Y: 3 groups of rows, each row roughly a mix of its group's hidden directions:
Y (108 x 10):
[[  2  19   0   6  -3  27 -15   9   2   2]
 [-26 -11   8 -20  -3   5   6   0  13  -3]
 [ -6   8  21 -10   2   6   8  21  -3  16]
 [ -7 -16  -7  27   9  -6 -10  -5 -10  -9]
 [ -4  17   4   1  -3  24 -13   5 -19  -5]
 [  1  22   1   9  -3  26 -14   7   0   1]
 [ -8   0  -9  19  21  13   1  16   0  11]
 [ 18 -12 -22  -4  -7 -11   4 -13   3  13]
 [  0   1   6 -17 -18 -10  -1  25   4   8]
 [  5  -9  22 -20 -15  -9   3  11   9  -1]
 [  6  13   8 -29 -10   7  11   2   8   8]
 [ 23  19  -6   0  11  13 -13   5 -10  -1]
 [ -6 -16  13  -1  11  -1   1  26  16  -2]
 [ -3  21   8  -3  -6  10 -14   0 -18  18]
 [ -7  -7   6  13  -7 -17  13  -5 -23 -10]
 [  1 -11  19 -10  11   0   1 -22   3 -17]
 [ -1  27 -18   0   6   8   8 -12   9  -8]
 [  0   8 -13  22  18  12   1 -17  -3  -3]
 [ -8  -5   9   7  25   9   4  15  17  -4]
 [ -8 -14  25   7 -10  -4  -2   8   1 -19]
 [ -9  21  -1  -1   4  25  -9  14  -2   3]
 [ 23   8  -1   9  11   5   5 -11 -23  -5]
 [ -4 -23  11  14  15   0  -8  18  -1   4]
 [ 12  -7   1  -6  -2 -21   0 -19 -13  17]
 [  2 -14   7  22  -8 -24   2   1   8   5]
 [-10   8  -2 -17   7  15 -12  14  20   4]
 [ -7  -1  -5 -30   1  14   6  -7  13   9]
 [ -6   7  18  -4  20  13  10  16  13   4]
 [  6  -3  12 -21 -25 -13   1   6   3   0]
 [-21 -18  21  -6  -6 -10   4  -3   1  -9]
 [ -5  22 -28   5  -3   5   5   9   7   4]
 [  8  -3  16  -1   1  -5   3  -4 -28 -17]
 [ -5 -12  29  15  -9  -4  -1   5  11   0]
 [ -3  19  -2 -12  19  24  -5   2  -3  -3]
 [  0  25  -4  -2  -3  19 -15   5  -7  14]
 [ -6  20  -1  -1   0  27 -11  12  -8   3]
 [  5  -3 -16   5 -18 -12  -9 -19 -15  -5]
 [  0 -18 -10   2  -1 -17  16  -2  21  10]
 [ -4  11  12   1  -3  19 -13   5 -21 -14]
 [  9   9   3  18  13   0   9  -2 -25 -11]
 [-10 -18  21   5  -7  -6   4   6  -4 -22]
 [  5  21 -23  -5  12  17  -4  -2  -3   6]
 [ -1  13  -2 -13  12  20 -16  10  15   2]
 [  2  18  -6 -11  17  23  -9   8   6   1]
 [ 15  -9  -6  10 -17 -24   6  -4  -7   9]
 [-16 -19   0  -5 -15 -13  12 -11  13   8]
 [ -4 -15 -10  26   4 -10 -10  -9  -8 -12]
 [ -8 -10  16  10  -6 -20   8   3 -17 -13]
 [ -9  -1 -13  -5  -4   6  -1  -1  29  17]
 [ -8  11  19   9  -5  20 -12  13  -3 -10]
 [ -4  11   7  -9 -13   0   4  26  -4  19]
 [ 23 -10 -10   8 -11 -14   4 -10   7  16]
 [ 13  -3  -5  13  -7 -16  13 -14 -21   3]
 [  6  -7 -26  -5   3  -5   9   3  23   3]
 [ 16   2  -3  26  -5 -15   0   1 -16  -2]
 [ -9 -21  14   5  -9 -12   9   1  -1 -21]
 [-17  -7  20   1  -2 -13   4  -2 -19 -15]
 [ -7 -16   2  16   6  -3  -7  28   0   9]
 [ -4  10 -11  -3 -17  -3   2  23  -6  19]
 [ -1  16 -20  14   7  11   4 -17 -12   5]
 [-20 -14  18 -21  -4  -6  -2   0   9  -2]
 [-10   7  24  -2  -7   3  -9   2 -25  -4]
 [-10 -21   1  -2 -16 -13  13 -12  13   8]
 [  4  21  10   1   5  17 -16  -2 -19  -5]
 [  1 -21  13   7  20   4  -4 -16  -1 -12]
 [ -1   7   5  13  -5  25  -9  14  12 -14]
 [-14 -22  16   2 -12 -18   7  -3   4  -5]
 [-11  12  21   3  -7  14 -12   8 -17  -7]
 [  6 -17  -1  11 -22 -24   4  -1   1   4]
 [ 18   5  -2   9   9   2  11 -15 -24  -4]
 [ 12   2  -1 -10   1   3  -2 -34  -3 -10]
 [ 10  10  -2 -14   4   9   3 -31   0  -7]
 [  5  25 -16 -13  -1   7   6 -17   6  -5]
 [ 12 -11  -1  13 -14 -19   9 -14 -15   2]
 [ -7  -2  19   5  -9  10  -8   6 -15 -24]
 [  6  -1  16  -8   4  -5   5  -5 -29 -15]
 [ 15 -10 -23  -6  -8 -11   5 -14   0  15]
 [  1 -19   3   9  -3 -12 -11 -20 -12 -15]
 [ -7   7  -4   1 -13   0   4  26  -8  22]
 [  0 -22 -10   2  -5 -16  16  -1  19   6]
 [  0 -22   8  10  -9 -16  -8 -14 -10 -13]
 [ -4   8   6  -4 -15  -5   2  26  -8  20]
 [  6  -6 -23  10  -8  -7 -10 -21  -7  -9]
 [ -8 -19  19  -3  -9 -22   7  -3  -8   6]
 [ -2 -17  -8  22   1 -11 -13 -11 -12 -11]
 [  1  16  27  12   6   8 -16   2   4   0]
 [ -1   0  10  -9  10   0   5 -21  13 -24]
 [ -5  14 -14   5  13  18   2  12  20   2]
 [  7  -8  17  -6  -8 -16  -6 -13 -23   5]
 [  1 -24   9  17  18   2 -12   0  -8   2]
 [ 12   6  -3  14   5  -4  13 -15 -26  -3]
 [ -5  17  -4 -11  19  21  -8   6  12   5]
 [  6  -6  11  -4  18   5  -1 -20  13 -19]
 [-12  19 -12  -2   9  15   0  17  15   7]
 [ 25  16  -7   2  15  14  -6   2 -10  -2]
 [  3  -5 -17  13   8  -1  -8 -25   0 -16]
 [  4 -14  -7  13  -2 -11 -14 -21 -13 -12]
 [  9  -1   8  29   0 -16  -4   6 -12  -8]
 [ -1 -13 -20  -2   0 -15  18  -3  16  11]
 [ -6 -12  -5   1  -9  -3  -4   1  32  14]
 [-13  11  25   1  -2   8  -9   6 -19  -8]
 [-16  -6   4 -13  -5   4 -10  15  25   1]
 [ -8  12  20   6  -6  19 -14  12  -8 -10]
 [ -9  12  21  -1  -7   9 -13   6 -21  -7]
 [ -4 -18   9  11 -12 -19  14  -9 -11  -6]
 [ -8 -15  29   9 -11  -8   0   7   6  -6]
 [-13  -5  -6 -24  -2   8   7  -5  21  12]
 [ -8 -19  24   5  -9 -15   6   0  -3 -11]]
one row of each group, then the others: which group is each in?
[ -6 -19  20   3 -11 -10   1   6   1 -21]
(32)
[  4 -10  19 -13  -2 -11   8  -6 -22 -12]
(2)
[  4 -17   8 -15 -19 -17  -7  -9  -4 -12]
(14)

[  3  20   3 -26  -9   8  12   3   6   9]
(14)
[  8  -4 -20  -4   4 -13   7  -4  20  19]
(32)
[-12   4   2 -11   6  19 -13  16  20  -5]
(2)
[  5   2 -15   4 -19 -10  -6 -21 -19  -1]
(14)
[-10  16   3  -6  21  23  -5   5   1  -7]
(2)
[ 23  13 -17  -5   9  14  -1  -3   7  13]
(2)
[  9  17 -25  -4  13  15  -1  -6  -5   4]
(32)
[  4  -9  18  -4 -12 -16  -5 -12 -23   2]
(32)
[  7  -1   2  -7   0  -1  -4 -33 -12 -12]
(14)
[  6   3 -16   3 -16  -7  -6 -23 -18  -1]
(14)
[ -9  -3 -12  -5  -4   5  -2   1  30  17]
(2)
